[[111 115 136]
 [114 124 138]
 [101 115 149]]
:
[[111 115]
 [114 124]]

[[140 116 152 121]
 [117 111 140 124]
 [111 128 121 107]
 [142 133 148 122]]
:
[[140 116]
 [117 111]]

[[122 128]
 [ 99 128]
 [123 125]
 [125 125]
 [152 129]]
:
[[122 128]
 [ 99 128]]

[[118 143 150 115]
 [130 130 141 121]
 [134 137 151 117]
 [133 146 155 111]
 [127 127 130 124]]
:
[[118 143]
 [130 130]]

[[113 144 111 118 145]
 [136 124 133 134 122]
 [113 151 117 123 151]]
:
[[113 144]
 [136 124]]

[[119 108 135 133 138]
 [109 146 150 137 145]
 [151 109 109 123 111]
 [127 143 134 139 134]]
:
[[119 108]
 [109 146]]
---
[[135 127 130 117 133 137 111 112 130]
 [124 130 129 132 128 125 136 136 124]
 [133 125 128 132 128 130 139 135 123]
 [143 130 124 121 124 131 123 127 127]
 [149 141 125 118 119 129 126 131 133]
 [142 127 123 123 122 131 124 128 130]
 [101 112 132 145 140 124 135 127 119]
 [140 126 129 125 123 136 118 129 128]
 [132 137 120 121 127 122 133 126 137]
 [129 114 135 136 131 139 119 128 120]]
:
[[124 130 129 132 128 125 136 136 124]
 [143 130 124 121 124 131 123 127 127]
 [142 127 123 123 122 131 124 128 130]
 [140 126 129 125 123 136 118 129 128]
 [129 114 135 136 131 139 119 128 120]]

[[128 130 122 129 126 135 131 131 127 127 130 135 126]
 [128 128 129 127 128 128 128 127 129 130 128 129 128]
 [127 131 128 124 126 126 124 126 132 130 128 131 129]
 [130 131 125 129 125 132 131 131 128 127 128 130 125]
 [128 129 130 126 126 127 128 124 130 130 128 128 127]
 [122 129 135 126 144 135 123 115 149 119 106 138 114]
 [124 128 132 126 138 133 125 119 141 122 115 134 120]]
:
[[128 128 129 127 128 128 128 127 129 130 128 129 128]
 [130 131 125 129 125 132 131 131 128 127 128 130 125]
 [122 129 135 126 144 135 123 115 149 119 106 138 114]]

[[144 123 128 105 133]
 [135 129 121 139 128]
 [122 131 132 133 126]
 [132 134 135 145 130]
 [147 122 119 108 131]
 [117 127 136 108 123]
 [122 127 124 122 123]
 [101 127 109 140 109]]
:
[[135 129 121 139 128]
 [132 134 135 145 130]
 [117 127 136 108 123]
 [101 127 109 140 109]]

[[127 132 128 131 138 154 132]
 [126 145 136 132 130 128 118]]
:
[[126 145 136 132 130 128 118]]

[[124 125 130 141 131 115]
 [119 123 124 112 130 144]
 [132 114 115 130 122 119]
 [134 128 133 118 137 140]
 [134 154 143 153 142 122]]
:
[[119 123 124 112 130 144]
 [134 128 133 118 137 140]]

[[125 128 130 134 124 129 125 130 126 132 125]
 [121 127 122 132 135 133 118 117 129 128 139]
 [131 130 125 134 139 138 145 124 133 129 137]
 [129 125 121 122 126 123 128 123 130 131 128]
 [107 113 129 118 117 130 101 116 110 128 128]
 [129 130 125 123 133 133 125 123 125 129 125]]
:
[[121 127 122 132 135 133 118 117 129 128 139]
 [129 125 121 122 126 123 128 123 130 131 128]
 [129 130 125 123 133 133 125 123 125 129 125]]
---
[[119 132 133 157 136 132 106 147 130 120 109 104 110]
 [129 127 127 127 128 127 128 128 128 128 128 129 129]]
:
[[129 129 128 128 128 128 128 127 128 127 127 127 129]
 [110 104 109 120 130 147 106 132 136 157 133 132 119]]

[[139 120]
 [112 153]
 [149 107]
 [100 148]]
:
[[148 100]
 [107 149]
 [153 112]
 [120 139]]

[[118 137 139 154 125 118 124 127 117 133]
 [127 116 120 134 131 118 122 125 147 136]
 [117 137 121 144 135 137 134 143 135 121]
 [117 132 125 138 136 134 130 144 133 115]
 [115 139 125 139 131 138 133 143 134 124]]
:
[[124 134 143 133 138 131 139 125 139 115]
 [115 133 144 130 134 136 138 125 132 117]
 [121 135 143 134 137 135 144 121 137 117]
 [136 147 125 122 118 131 134 120 116 127]
 [133 117 127 124 118 125 154 139 137 118]]

[[112 105 132]
 [114 129 143]]
:
[[143 129 114]
 [132 105 112]]

[[123 114 129 121 149 141 124 128 127 125 142 103 131 141 122 119]
 [133 122 126 119 149 135 138 110 116 134 142 101 116 134 123 118]
 [137 108 122 136 136 138 145 106 132 126 128 109 121 140 123 137]
 [136 115 114 130 148 137 139 100 121 134 135 101 110 135 123 122]]
:
[[122 123 135 110 101 135 134 121 100 139 137 148 130 114 115 136]
 [137 123 140 121 109 128 126 132 106 145 138 136 136 122 108 137]
 [118 123 134 116 101 142 134 116 110 138 135 149 119 126 122 133]
 [119 122 141 131 103 142 125 127 128 124 141 149 121 129 114 123]]

[[138 137 133 136 135 134 141]
 [150 140 139 154 139 142 147]]
:
[[147 142 139 154 139 140 150]
 [141 134 135 136 133 137 138]]

[[141 118 137 126 122 127 119 111 133 112 124 121 124 136 124 143]
 [145 130 132 140 120 135 120 115 127 123 116 121 128 126 137 129]
 [145 135 126 135 120 132 114 112 126 134 137 133 129 132 128 131]
 [151 129 125 134 124 130 117 111 130 128 114 125 124 124 132 130]
 [142 115 132 124 123 118 113 136 132 129 125 122 135 129 136 130]
 [130 124 139 134 125 131 123 125 125 132 122 130 125 130 128 126]]
:
[[126 128 130 125 130 122 132 125 125 123 131 125 134 139 124 130]
 [130 136 129 135 122 125 129 132 136 113 118 123 124 132 115 142]
 [130 132 124 124 125 114 128 130 111 117 130 124 134 125 129 151]
 [131 128 132 129 133 137 134 126 112 114 132 120 135 126 135 145]
 [129 137 126 128 121 116 123 127 115 120 135 120 140 132 130 145]
 [143 124 136 124 121 124 112 133 111 119 127 122 126 137 118 141]]

[[128 126 130 128 129]
 [126  99 157 136 142]]
:
[[142 136 157  99 126]
 [129 128 130 126 128]]
---
[[139 121 126 106]
 [112 133 123 142]
 [140 112 147 126]]
:
[[121 126]
 [133 123]]

[[135 127 105 113]
 [115 105 114 110]
 [128 124 144 121]]
:
[[127 105]
 [105 114]]

[[112 125 139]
 [115 129 141]
 [151 138 113]
 [130 117 114]]
:
[[125 139]
 [129 141]]

[[105 134 122 139]
 [114 115 136 114]
 [150 121 122 120]]
:
[[134 122]
 [115 136]]

[[107 137 126 133]
 [139 128 130 118]
 [130 115 125 125]]
:
[[137 126]
 [128 130]]

[[123 131 135 134]
 [134 125 130 129]
 [110 139 130 135]
 [126 139 138 151]
 [114 139 136 126]]
:
[[131 135]
 [125 130]]
---
[[111 132 118 139 120 143 145 128 124 104 120 124 112 143 146]
 [134 102 121 141 141 136 103  99 108 141 121 142 130 132 132]
 [122 126 124 125 117 139 143 122 118 117 109 115 128 139 138]]
:
[[122 126 124 125 117 139 143 122 118 117 109 115 128 139 138]
 [134 102 121 141 141 136 103  99 108 141 121 142 130 132 132]
 [111 132 118 139 120 143 145 128 124 104 120 124 112 143 146]]

[[119 119 126 140 127]
 [139 127 117 152 125]
 [149 126 121 117 133]
 [136 153 133 115 136]
 [137 156 133 118 137]
 [111 130 125 122 134]]
:
[[111 130 125 122 134]
 [137 156 133 118 137]
 [136 153 133 115 136]
 [149 126 121 117 133]
 [139 127 117 152 125]
 [119 119 126 140 127]]

[[129 135 127]
 [133 139 134]
 [130 134 136]
 [120 103 111]
 [127 132 137]
 [123 110 128]
 [121 106 114]
 [126 131 118]
 [129 120 142]
 [125 120 140]
 [127 125 137]]
:
[[127 125 137]
 [125 120 140]
 [129 120 142]
 [126 131 118]
 [121 106 114]
 [123 110 128]
 [127 132 137]
 [120 103 111]
 [130 134 136]
 [133 139 134]
 [129 135 127]]

[[145 126 127 103 131 119 131 113]
 [144 122 125 106 126 124 126 128]
 [110 140 118 152 121 133 129 130]
 [132 147 114 122 111 127 140 102]
 [121 132 115 144 103 144 123 145]
 [135 135 118 123 112 130 131 120]
 [144 142 115 111 108 127 139 103]
 [142 124 119 115 111 135 124 136]
 [146 140 116 107 110 126 138 103]]
:
[[146 140 116 107 110 126 138 103]
 [142 124 119 115 111 135 124 136]
 [144 142 115 111 108 127 139 103]
 [135 135 118 123 112 130 131 120]
 [121 132 115 144 103 144 123 145]
 [132 147 114 122 111 127 140 102]
 [110 140 118 152 121 133 129 130]
 [144 122 125 106 126 124 126 128]
 [145 126 127 103 131 119 131 113]]

[[109 101]
 [134 138]
 [143 143]]
:
[[143 143]
 [134 138]
 [109 101]]

[[126 125 128 137 131 129 125 133 124 133 122 120 128 124 126]
 [127 131 133 136 122 137 134 131 121 130 150 123 124 114 131]
 [131 129 126 131 128 132 125 125 131 130 133 125 129 127 129]
 [126 132 134 129 134 129 129 122 134 135 135 124 132 128 134]
 [129 131 123 122 129 135 120 125 126 123 134 125 122 126 120]]
:
[[129 131 123 122 129 135 120 125 126 123 134 125 122 126 120]
 [126 132 134 129 134 129 129 122 134 135 135 124 132 128 134]
 [131 129 126 131 128 132 125 125 131 130 133 125 129 127 129]
 [127 131 133 136 122 137 134 131 121 130 150 123 124 114 131]
 [126 125 128 137 131 129 125 133 124 133 122 120 128 124 126]]

[[141 138 120 114 151]
 [114 121 117 146 135]]
:
[[114 121 117 146 135]
 [141 138 120 114 151]]
